One turn sends every row of this set to another row. A few are shown first. Where does it send the rows asked after them?
tora: .21,-.23,-.06,-.10,.06,.24,-.24,-.18,-.13,-.06,.21,.05,.03
vemak: .21,-.26,-.19,-.05,.03,.23,-.06,.05,-.15,.24,.00,.23,.02
lam: .22,-.06,-.26,-.13,-.24,.35,-.07,-.05,-.01,.02,-.22,.21,.00
Pubil: -.01,.02,-.35,-.14,-.08,.11,-.08,.10,.07,.02,-.20,-.07,.20
Doto: .06,.21,-.32,.01,-.08,.00,-.08,-.16,-.14,.25,-.06,.22,.12
Labul: .07,-.23,.01,-.11,-.09,.35,.00,-.24,.00,-.06,-.15,.11,.18
vamo: .09,-.09,-.21,-.04,-.01,-.02,.13,-.05,-.01,-.04,-.21,-.14,.03
virer: .10,.09,-.41,-.12,-.09,.09,-.15,.10,.04,.10,-.08,-.14,.15
Gaz: .00,-.10,-.01,.10,-.13,-.04,-.19,-.16,-.13,.16,.10,-.09,-.06
taza: .18,-.22,-.28,.23,-.12,.33,-.24,-.13,-.24,.07,-.15,-.09,.03
Gume: .02,-.13,-.21,.11,-.08,.28,-.27,-.14,.12,.19,.15,-.21,.03
Luzol: .14,-.02,-.21,.22,-.06,.30,-.09,-.04,.03,-.07,.13,.14,-.23
sunob: -.13,-.18,-.31,.19,.03,.16,-.19,-.05,.02,.21,.12,.08,.20
toki: -.02,.22,.03,.17,-.01,.37,-.06,-.32,-.12,-.01,.00,.06,.25
tira: .24,.05,-.23,-.01,.01,.13,-.11,-.39,.14,.08,.18,.08,.00
sil: .35,-.08,-.10,.20,.00,.16,.04,-.11,-.10,.06,.03,-.25,-.02
leda: .07,.04,-.24,.03,.09,.32,-.15,.08,-.18,.37,-.15,.07,.20
Bimu: .15,-.11,-.01,.16,.14,.05,-.29,-.12,-.20,-.02,.13,.07,-.03
buzuz: .12,-.03,-.25,.07,.06,.30,-.29,.02,-.17,.10,-.10,.23,.37
bedal: .06,.16,-.06,.16,-.12,.31,-.18,-.27,.10,.14,.03,.30,.01
Dor: .08,-.03,.02,.23,-.04,.43,-.03,-.07,-.02,.04,-.02,-.08,-.19
mosus: .02,.30,-.01,.05,-.02,.32,-.04,.06,-.08,.07,-.03,.12,.27
kovo: .13,.01,.05,-.09,-.16,.25,-.11,-.13,.13,.15,-.16,.22,.27
vebu: -.06,.15,-.07,.29,.03,.15,-.14,-.31,-.17,.00,.01,-.04,.27
lufo: .12,-.19,-.15,.00,.06,.23,.17,-.09,-.02,-.03,-.19,-.20,.09
bas: .22,-.17,-.18,.05,-.22,.32,-.02,-.25,-.10,.29,.13,.05,.07
Nizo: .32,.29,-.11,-.01,-.07,.30,-.01,-.21,-.01,.00,-.14,-.06,.21
soker: .01,-.17,-.08,-.01,-.08,.31,-.34,-.12,-.03,.04,-.23,-.15,.21
gegi: .08,-.14,-.01,-.01,.08,.39,-.06,-.36,-.10,-.08,-.07,.20,.13
Kot: .27,-.07,.01,.18,.24,.31,-.14,-.17,-.04,.12,.08,-.09,-.04
ful: .12,.16,-.17,.26,.06,.15,-.07,.18,.01,.07,.02,-.15,.20
pip: -.09,-.10,-.03,-.02,-.12,.23,-.12,-.05,.11,.05,.13,-.11,-.15
Lisat: .05,.20,-.25,-.04,.09,.28,-.08,-.12,-.07,-.18,.21,-.08,-.01
dud: .15,.00,-.17,-.06,-.20,.39,.01,-.12,-.02,.07,-.29,.25,.07
vora: .20,.29,-.12,.02,.08,.30,.00,-.19,-.01,.03,-.15,-.01,.31
Ziz: .11,-.03,-.19,.20,-.16,.15,-.17,.06,-.11,-.25,.05,-.09,.15
benev: .08,.16,-.28,-.12,.17,.07,-.13,-.08,-.05,.16,-.19,.21,-.03
Bisi: .22,-.01,-.20,.01,.01,.38,-.35,-.02,-.13,.04,-.02,.10,.38
dol: .09,.22,-.10,-.14,.02,.04,.02,-.21,-.20,-.04,-.09,-.03,-.07
Kiz: .02,-.03,-.38,.12,.07,.04,.00,-.06,-.06,.17,.01,.27,-.08
fuzi: .02,.08,-.04,.17,-.19,.15,-.21,-.26,-.28,-.02,.10,-.09,-.06
levar: .16,.24,-.32,.08,-.14,.11,-.19,-.15,-.20,.23,.03,.24,.10
kor: -.03,.01,-.30,.12,-.04,.08,.17,-.04,-.02,.04,.01,.16,-.13
kir: -.05,-.03,-.28,.26,.14,.29,-.22,-.03,-.09,.22,.06,.02,.29
nodi: .11,.02,-.12,-.02,-.07,.03,-.16,.00,-.01,.00,-.40,.00,.14

leda turns into mosus
pip turns into Gaz
Where do these go?
Gume turns into fuzi
buzuz turns into vora
sunob turns into vebu
taza turns into Lisat
toki turns into Labul
levar turns into Bisi
dol turns into vemak

